Each path is a new rotation, seen through one point. The rows after it are directions, each followed by how far the rotation turns it, in degrees each step (0 if it stays put).
Each turn is a multiple of 5 degrees from 10 to 175, or 0.
Each row of a path follows its step; steps can be skipped.

step 1: [  6  13  -1 -20   3   1   6   0  -1 -21  -1 -29   8   1   1  -2   9   1
 -12 -24  -3  -6 -10  -4  -5   2   8   8  12   1  -2  -2  -3   2   1]
step 5: [ -6   3  18 -11  11  -4  -3  -2   0   3 -23  -4  10 -15   0   1  -3  13
  -3 -19   1 -12  -7  -3  -1   8   6 -12  -2  -2 -18  -4 -11   9  13]
step 6: [  1  12  -5   8  18  -6  27   8  16   4  -1  14  -5  -3   2  -9  -5   2
   0  -8  -2   5  -4 -14  -2  -5   3  -6  -4   3 -24  -2  -8 -10  13]
step 7: [ -4  11  -9  14 -13   7  17   9   7   0   4  -4 -13  -7 -13  -3  -3   2
 -25 -11   3  -5   4   1  -6   5  -7   3 -15  -3   8  -1 -19   7  12]
step 8: [ -1   7   5 -10   2 -16   6 -12  -4   1 -14  -1 -11   1   2   2  -1  12
 -14  -3   8  -8  -1  -3   4  20  -7  25 -21 -10   0   6   0  -9   2]
step 9: [ 12   6   8  -6  22 -15  -7   4  10 -27  -1   2 -14  -2  -4   4   0  10
   4  -2 -13  -1   2   1 -11  14   0  -7  -9 -13 -12   4  -3   8   6]
step 12: [  5   2   8 -26  -1  10   5 -11   2  -6   3  -9 -10  12  10  -3  -6  -9
  -6  -7   0  -5  -7 -14  -8  -2  -5   1 -21 -17 -16   2  -1  -3 -10]
step 13: [ 15  10   8 -14   6  19  -6  11  14  -2  -6 -11  -8   0 -13  -9  -3   3
   2  -9  -4   8  11  -9 -14  18   9   2   7  -8  -4 -17   5  -6   6]
Speeds:
[ 2  0 -3  5 -4 -2  4 -1  2  5  3 -1 -1 -4 -2 -6  6 -3  6  0  1 -2 -2  1
  1 -1  1  0 -4 -1 -1  0  0  4  0] | 90
[-2  1  4  1 -4  2 -3  1 -1  5 -8  0  1 -3  2 -6 -2  3  2  3  0  3  0  0
  2  5 -1  4  0  2  0 -3  3  1  3] | 135
[ 3 -1  4 -2  0 -5  0  0  4  1  0  1  1  1  6  1 -4 -2  4  1 -4  4 -2  0
  0 -3 -4 -4 -7  0 -2  0  0 -1  2] | 115
[-4 -1 -7  1 -1 -4  5  0 -2  2 -3 -4  5 -3 -1  3 -3  4  2  1  0 -1 -1 -2
 -2  2 -5 -4  2  1 -2 -1 -2 -1  2] | 25
[-1  1 -5  0 -4  4 -1 -3  0  3  3  3 -2 -2 -1  4 -1  1 -5  1 -5  5 -2 -1
  7 -2 -2  3 -1  1  0  2 -1  3  2] | 95
[-3  1  3 -2 -2  2  5  3 -2  1  3 -1  2  2  1 -2 -6 -3  1 -4  1  1  0 -1
 -2 -3  1  5  2  4 -6  1 -6  4 -2] | 65
[-5 -5 -2 -5  3 -1 -2  2 -2  0  5 -1 -5  2 -1 -6  0  3  2  3  0  4  2 -1
  0  3 -3  1 -2 -5  1  1 -5  0  0] | 25
[ 0  4  2  2  0 -2  3 -2  4 -3  2 -1  1  3 -1  1  2  1  3 -5  0  3  0 -4
  1  4 -5  5  1  2  8  1 -1  1  0] | 55

step 0: [  2  -2   3  15   6  -4 -18  -2 -10  -7   4   9  22 -10 -10  -5   4  -7
  11  -2  -4   7  -4   7  12   2  11  -3  -4   2   5   9   3   7   7]
step 4: [ -3  -8   3   5   9  -7 -21  -4   4   1   1  -2  17 -14 -14  -5  -4 -10
   3  -3   4   6   2   2  12  19  15  -5   0   1  -4  12  -4   0   0]
step 5: [ -6   3   2   7   6   3 -15   3  -1   4  -3  -7  11 -14 -10  -8  -3  -2
   1   1  17   1   9  -6  -1  -4   7 -20 -17  -6  -6  -1   8  13  -9]
step 6: [-13  -1  -1   3   5   2  -2   0   2   6   9   3  17 -15  -5   6   0   6
   7  -4  12   9  -1   7 -14   6   0 -10  -7   9  12  -3  -3  24   1]
step 7: [-10 -11   7   3   9   8   3  10   6   3  -2  -7  14 -10   4  -2   9   4
   5  -5   7   0   9  -5  10   4  10  -1  14  -3   7   8   1  28   6]
step 10: [-19   9   9   0  -2   4 -13  -8   5  11  10  11  11 -17 -15   6   7  -7
   1   5   3   1   0   5  -3   7  -4  -5   3   1  11  -3  -1  17  -1]
step 12: [ -3  -6  -5  -4  12   2   0  16   3 -12   7   5  16 -12 -16  -9   8 -13
  11   6   1  13  -8   4   4   0   9   5  -3   2   4   4   2   9 -12]
step 13: [  8   1   2   0  12  14  -8  11   7   9  15   7   9 -13  -5  -4   1 -11
  12  -8   4  -8   3  -8   9  -3  -2   3  -8   5  -3   1  17  13  -6]
Speeds:
[-2  2 -2  2  0 -3  5  5 -8 -2  2  1  0  0  1 -2  1  1  1  1  1  2 -3  5
 -3 -3  0 -3  2 -2 -1 -2 -2  7  3] | 70
[-2  0  0  3  1 -2 -2 -4  3  2  1  1 -1 -3  5  3 -3  3 -4  2  0  0 -5 -1
  0 -4 -5  2  5  2  3  6 -1  5  1] | 95
[-3  0  2 -3  1 -1 -1  2 -1  8  1  1 -3  1 -2  1 -6 -4  2  2 -2 -5  5  2
  2  0  3  1  4 -3 -4  2 -3  2  3] | 115

step 0: [-10   3   6  -8  -5  10  19   2   3   2   2  -4   9   2  15  -7  -5   2
   7  -4   2   3   3 -10   6   6 -12 -12  -4   4 -20   2 -15  -5   3]
step 1: [-14   7   0   1   4   5   6 -18  -8  -5   6  -7  -4   6   4   6   8  12
   6   4  -2  -8   4 -13  -5  -8  -3 -10   4   0 -20   3  14  -5  12]
step 4: [ -4   6  -7  -6  -9   4   6 -11   3  -1   6 -12   5 -12  12   7  15  -3
 -13 -12   7  -3   7 -11  -4  -7  -6   5   5  -8 -12  10  14  -2   4]
step 5: [ -9  -3  -7  -6  -9   3  18  15  -8   7   1  -6  11   6   7  -1  -5   2
  -2  -4   7   4  16 -15   6  -5  -1  -5  -9   3  -5  13  -1 -17   1]
step 9: [ -3   9  -3   3  -7  -1  10  -8   3   7  -1 -15  -9  -6  13   2   0  -8
  -4   3   3  -2   5   6  -5  -1 -22  -5   1   5 -15   5  20  -1   9]
step 10: [-13   5  -6   4  -3  -2  13   7 -15   6  10  -9  -7  -4  -8  -1  -1   0
   2  -3  11  14   3 -13  -5   5  -4   6 -15   8 -14   1   0 -13   6]
step 11: [ -4   3   6  -9   2   7   4  -5   2 -11  -5 -21 -14  -4   8   3   4  11
 -14  -2  11  -2   1  -5   6  15  -6   5   2   9 -10  13   4  -8   7]
step 12: [-16   5 -15  -4  -5  15   5  -3  -4  -3  -3  -5  10   7  12 -14   6  -6
  -2  -6   9  11  10  -4  -3  -1 -13   7 -10   7  -5   1  13  -4   7]
Speeds:
[-5 -4  0 -3 -2  1  4  3  4  1  3  0 -5 -1  0  0 -4  1  5  0  2 -1  0  0
  4  2  8  1  1  3 -1  1 -5  0 -1] | 140
[ 0  0  2 -5  0  1 -3  2  1 -5  0  0  0 -1  2  0  4 -2 -2 -2 -2  5 -4 -4
  2  6  0  3  1 -5 -5 -1 -4  2 -1] | 95
[-1  0 -1 -2 -1 -1 -3 -3  4 -3 -1  2 -1 -4  2  7  1 -1 -2  0 -2 -2 -1  1
  2 -1  1  2  2  5 -1  3  8  4  4] | 145
[-3  1  0  0  4 -2 -4 -4 -2  4  2 -3  0  4 -3  4  7  1 -2  3  4 -3 -2 -1
 -1  0  7  2 -1  0 -2 -2 -1  1 -1] | 155

step 0: [-11 -11  -4  -3   3   9  17  12  -7  -9   5   8  15 -10  -1   3   9   6
  -3 -20  10 -14 -11  -6  -2  11  -4   7  17  -5  17   4   5   2  -7]
step 4: [-15   1   4  14  -1  -2  17  15   9  -2 -15   8   5  -2   1  -1   9   5
  -5 -15 -20  -9  -5  13  -4  14 -11  -3   0  -4 -12   9  10  -9  -1]
step 6: [-16  -2   0   2  -1  -5  26  11  -9 -17   8   2   3  -1   4   2   6   5
   9   6   8  23  -4  -8   1   8  -6  -2   4   7  10   2   6  14  12]
step 7: [-22  -8   0  10   7 -11   4  16  -7   2 -11   2  -4   1  -3  10   4  12
 -13 -11  -5  18  10   5   8   1   7  10  12 -11   4   4   6  15   6]
step 8: [ -9 -17   0  15  -6  -4   6  11  -2  -1  -9   5   1  10 -12   0  12  -4
 -10 -19   3 -14   0  -2  -1  -5   9  -1  -8 -13   6  -7   3   2  25]
step 10: [ -8 -16  -4   2  15   3  18  13   1   0  -2   0  13  -2   6  -9  12  13
  -3 -20   4   8  -6   5  -3   4   4  -7   7  12 -10  10 -16   6 -10]
step 11: [ -8 -13  13  13   7  -6   6  10   0   7  13   3  18  -4   0  -8   9   8
 -19  -6   5   9 -17  -3  10   8  -2  -8 -12   0  -5 -10  13   9   1]
step 13: [-17  -3   1   8   5 -13  15  13  15 -15  -6  -5  -7   1  -3  11   7   6
   7 -19   3 -11  -8   8 -12   2 -16  12   8  -5  -3   2   5   2   0]
Speeds:
[ 6  3  1  1  1 -5  1  2  3  5  2  1 -4  5  0  1 -1  0  1 -4 -1  3  0  0
  1  3  6  2 -2 -4  3  0  5  3  0] | 80
[ 0 -7  2 -5  1  4 -1 -1 -6  2  3  4 -3  0 -4 -2  0 -3  1 -5  0  2  1  1
 -1 -1  3 -1  4 -3  0  0  0 -3  1] | 45
[ 3 -3  3  1  5 -4 -4  0  0 -3  2 -1  2  0 -4  5  2  2 -5  4 -3  0  7 -1
  0 -1 -1 -4  2 -1 -2 -1  3  1  3] | 80
[ 0 -3  4  1 -6 -4 -5  1  3 -3 -1  3  1 -1 -2 -1  4 -3  1 -2 -5 -5  0 -3
  0  3  0  4  1 -1  5  3 -1 -4 -2] | 85

step 0: [ -8  13  -3   7 -14  -6  14 -14   9   9 -11  10  10   1  -5 -12  -8   3
   7  -7   1  11   6  -6  -1 -11  10   4   9  13   6   5   0  -2  11]
step 2: [  4  -6  17   0   2  -5  -1  -8  -2 -11  -1  -3  13  -5 -14  15  -4   2
   8  -1  16   1  10   3   3   6   9  -1 -10   1 -22  -7   9  -5   8]
step 3: [  2  -1  -7  -8 -20 -20  -5 -18  -8  -2   3   4  -8   0  -8 -12  -3   3
   0  -2   0  -5   6   0  -4   7 -11   5   1  -4  16   8  -9 -14  10]
step 6: [  2  10  -7 -10  -8  -4  14 -18   8   9  -7  -7 -12   0   9   2  15   5
   8 -16 -12   4  13   1  -4   1  -1  10  -2  -2   6  -3   0   7  11]
step 9: [-10  12 -16  -7  -2  -7  -3  -2   0  15   6  19  11   7  -8 -12   6  13
   5  -4  -9  -7   6   5   4  -2   4   2 -10 -10  10  11  -7   7   4]
step 11: [  5  -9  17 -10 -15  -9   0  -3 -12   5   0  -1   0   5 -11   8  -2  -1
   1  -5  -4  -7  16  14   8  -2  -1 -12   6   8  -6   9   4 -18  -5]
step 12: [ -6   4  -8 -16   8 -12  -4  -5  -9 -13  -3  -8   7   5 -10  -1   4   0
   3 -12 -11   7  -3   2   1  15 -11  14 -13  -4   6  -5   1   9  16]
step 13: [ -9   1   6   5  -9  -2  -9   2   5  -9  12  -3   7 -15  -1 -13   3   4
  -3   4   9  17  -6   1  -4 -13 -12   4  -3   8  -6  -2 -13 -17  -9]
Speeds:
[-6  6  1  3  4  2 -5 -2 -2  1  2  2  3 -2 -2 -3 -2  3 -1  3 -2  1 -6 -1
  1 -4 -1  0  2  2  6 -2  0 -1  2] | 80
[ 1 -7  6  3  0 -2  2 -4  1  5 -3  1 -3 -4 -3  2 -3  3 -1  0 -2  2  1  2
  4  0  3  1 -2  2  5  3  2  0  3] | 125
[ 2  0 -8 -2 -2  0 -5 -1 -3  2  0  0  0 -1  2 -2  1 -2 -2 -3 -3  2  5 -3
  8  0  2  2  5 -1  1 -1  4 -2  2] | 130
[ 3  1 -3  0 -4 -7  5  2  1 -1  2 -2  2 -3  0  5 -3  5 -1  1  3  0 -3  0
 -1 -4 -1  0  6  1  2 -2  3 -2 -2] | 135
[ 1 -3  0 -2  1 -3 -1 -5 -4 -7 -3  0 -2 -1  1  0  6  1 -2  8  3  1  0  1
  0 -1  0  3  1  4 -1 -2 -4  0  3] | 35

step 3: [ 13  -6   4  -5  -8  -1 -11   6   5  -8  -4  -3   3   9  -3  -7 -15 -12
   8   4   9   5 -14   3  10  10   7   3   0  -4   1   0  16  11  -6]
step 4: [ 15   3  -2   0   5  -5  -3   8  -1   3   0  -4  -3  -6  10  -7  -2  -6
  -3   0  -4  -5  -6  10  -1  17   6   6  23 -11  10   8   8   7 -13]
step 5: [  2  -5  -7  -5   1   2  -5 -10  -8   4  10  -1   3 -10  -4  -7   0  -6
   4 -11   8 -12   1   2 -15   0  -1   5  22   4  16   3   5 -12  -7]
step 6: [  9  -2  -7  -1   1   5 -12 -10  -7  11  10  -6   6   5  -9   6  -7  -7
  -9  -8  -2   9  -1  -5 -10  -2  -5   2   1  22   1   1  15  -5  -3]
step 9: [ -3  -8  -3  14  -8  -7   0   0   8  -6  -9   4  14  21  -5  10   8 -11
  10   8  -1   5   6 -16  -3   0   4  -4  -2  -1   1   3   3 -11  -9]
step 11: [ -1 -10   3  -3  -6  15  -1  -6  -2  -2  -7 -11  -5  -4   9 -10  -3  -2
   6  19   4 -11  -3   2   2   3   0  -2  -2 -11  14  19  10   8  -2]
step 12: [ 10 -15  -7  -3 -17  -2   1   1 -12  19  -2   7  -7   2  -2  -7   2  -8
  -1  12   9  -1  -2  -2   4   4  -2  -5  13   1   6  17   5   3  -1]
step 14: [  4   8  -3  -4  -6   6  -3 -15   1   0   7  -3  -2 -12   7   9  -8   8
   1 -17  -3 -15  -7 -12   0  -6  16  -3   0  15   2   8   6   4   1]
Speeds:
[ 0  1 -6  2 -2  1 -6  4  1  2  3  2 -1 -2  0 -6 -4 -1  0  2 -1  0  0  1
  5 -2  5 -2 -2 -2  4  0 -3 -1 -2] | 40
[-3  4 -1 -2 -3  6  0  2 -3  5  2  4 -4 -3  3  4 -3  2 -2 -2  3  2  0  0
 -5  2  2  1  5  3  1 -2  2  1 -3] | 45
[ 1  1  4 -5 -4  6 -2  3  2 -3 -1  1  1  3 -4  0 -1  2 -2 -3  1 -5 -2 -1
  0 -2 -1  4 -5 -1  3  3  3 -5  1] | 130
[ 0 -5 -1 -6  2 -2 -2 -2  4  6 -2  1 -1 -4 -1  1  5  1  4  3  5 -1 -2 -2
 -2 -3  1  2 -4  2  2 -3  0 -1 -4] | 115
[ 0  2 -2  0  3  2  2 -2  5 -3 -1 -1 -9 -6 -1  4  2 -4  0 -1 -1 -6  5  1
  1  0  1 -2  1 -2  3  3  0  1  1] | 110

step 4: [ -1 -18  -5  -8  -8   1 -11   4   9   3   3   1   6  -2  -7  -4   3  -3
  -8  -8   8  -1   0  -1  -3   7  17  15  10   2 -17  -5  -2   1   9]
step 5: [ -6 -18   7 -13   5   1  -8   4  -7   1  -7   4  -7   2   1  -1  12   2
  -2   0   7   6   1  -3   9  18  10  -2   0   6   3 -11 -15   8  10]
step 8: [-13   4  16  -8  -1   3   7   6 -15  -4   3  -4   6   4  -3   3  -2   3
 -15  -8 -10  -4   0  -5   7  14  -1   2   3   7  -9   7 -18   8   3]
step 9: [-14  -7  -8  -3   2   6   6   0   2  -3   5   3  -2   4  -7  -3 -15   3
  -1 -13   4 -11  -8  -5  16   9  -6   3  10 -12 -16   4 -11  -1   4]
step 10: [ -6   2  12  -6  -3  -3  17   1  -7 -17  11  16   0  13   6  -2   1   6
   1  -8   3   4  -8  -4   9   9   1  -7   0  -1  -6  -7  -9  -4   9]
step 11: [-14   6   4  -2   1   6   9 -11   0   5  19   2   1   9   7 -10  -4   5
  -4   5 -10   0   0   7  13   3 -14  11   0  -9  -5   3 -11  -1  11]
step 12: [ -9  -4 -10   7  -1   3   2   5  -3 -16  16   8   6   8   6  -9   1   1
  -2 -12   0   1  -8  -7  -1  -5  -7   8 -14  -6 -17  -1   0  -1  11]
step 13: [-14  -6  12  11  -3   5   8  -2   1  -2   5   5  -7  10  13   1  17  -7
  -7   0 -14  -7  10  -5   9  -1   0   3  -3  -3 -13  -7  -1   0  10]
Speeds:
[  0   0   1   0   4  -2  -1   3  -2  -6  -6   4   0  -1  -1  -3   0   3
   3  -1   3   2  -3  -2  -1   1   3  -3 -10  -2  -1  -2   0   1   1] | 145
[-3 -2  2 -6 -2  5  3 -1 -3  3  0 -2  4 -6  2 -3  3  5  0  2 -1  1  2  1
  4  0  0 -2 -3  0  4  4  2  4  0] | 125
